The same turns and mirrors carry the whole set onto itself and the rows of a family onto each other. Which other rows belong to the same family as each row named below? List them in the order they appear above.
These 32 rows form 4 families of 8 rows each.
k_885: [ 27  -5 -21  37  -4 -20  43   7  22 -20]
k_354: [ 20  -9   2   5 -26  -3   5  13 -23   5]
k_249: [ 47 -28 -22   3 -16 -18  -5  25 -32 -11]
k_229: [ 34 -31 -26  -6 -15 -24  -6  24 -29 -16]
k_555: [ 32   5 -12  -1  13 -46  16  30   1  -2]
k_520: [  7 -37   0  11 -18 -14  17  -1   2 -35]
k_536: [ 27   0 -11  -3  -1 -55  11  26   6 -11]
k_433: [ 28  -2 -27  35   5 -17  45   4  18 -17]
k_729: [ 32   2 -19  36  -9 -14  41   0  20  -8]
k_108: [  9 -41   0  17  -9 -11  16  -4   1 -35]
k_504: [  9 -35   5  14 -19 -22  11   0  13 -30]
k_436: [ 40 -38 -27   2 -18 -27 -10  26 -20 -13]
k_766: [ 28 -32 -39  28  17 -31  33   5  19  -7]
k_806: [ 51  11 -28   4  20 -31   9   6 -12   0]
k_165: [ 33   9  -7  -1   1 -47  17  28  -1  -2]
k_550: [ 38 -48   0  17  -5   2  30 -10  -9 -16]
k_344: [ 36 -34 -44  19  16 -31  29   8  21  -6]
k_43: [ 27   1 -13  -6   7 -45   9  32   5  -2]
k_917: [ 28  -1 -24  31  -2 -14  47  -3  16 -16]
k_931: [ 24 -30 -40  26  13 -40  28   5  22  -7]
k_774: [ 12 -46  -3  15 -12 -17   7  -4   3 -33]
k_561: [ 56   6 -34   1  16 -29  14   1 -10  -1]
k_356: [ 51  15 -25   9  15 -29   9   0  -6   3]
k_698: [ 51 -40  -6  18 -12  -2  28 -20  -8 -12]
k_364: [ 43 -43  -5  17  -5   6  30 -14  -2 -11]
k_81: [ 20 -10  -2   6 -20  -8   3  15 -31   6]
k_301: [ 35 -29 -20   1 -14 -18  -5  26 -34 -15]
k_67: [ 65   1 -29   6  12 -27   6  -3  -7   4]
k_502: [ 25 -11  -4  10 -24  -7   3   4 -31   8]
k_938: [ 21  -1   0  12 -32 -12   8   7 -21   4]
k_899: [ 45 -52  -6  18  -6  -6  30 -12  -5 -17]
k_245: [ 37 -39 -45  22   7 -38  24   2  15  -9]

The rest of the family of k_899: k_885, k_249, k_165, k_931, k_774, k_356, k_502
The rest of the family of k_344: k_354, k_229, k_520, k_43, k_917, k_561, k_364
The rest of the family of k_504: k_536, k_729, k_436, k_698, k_67, k_938, k_245

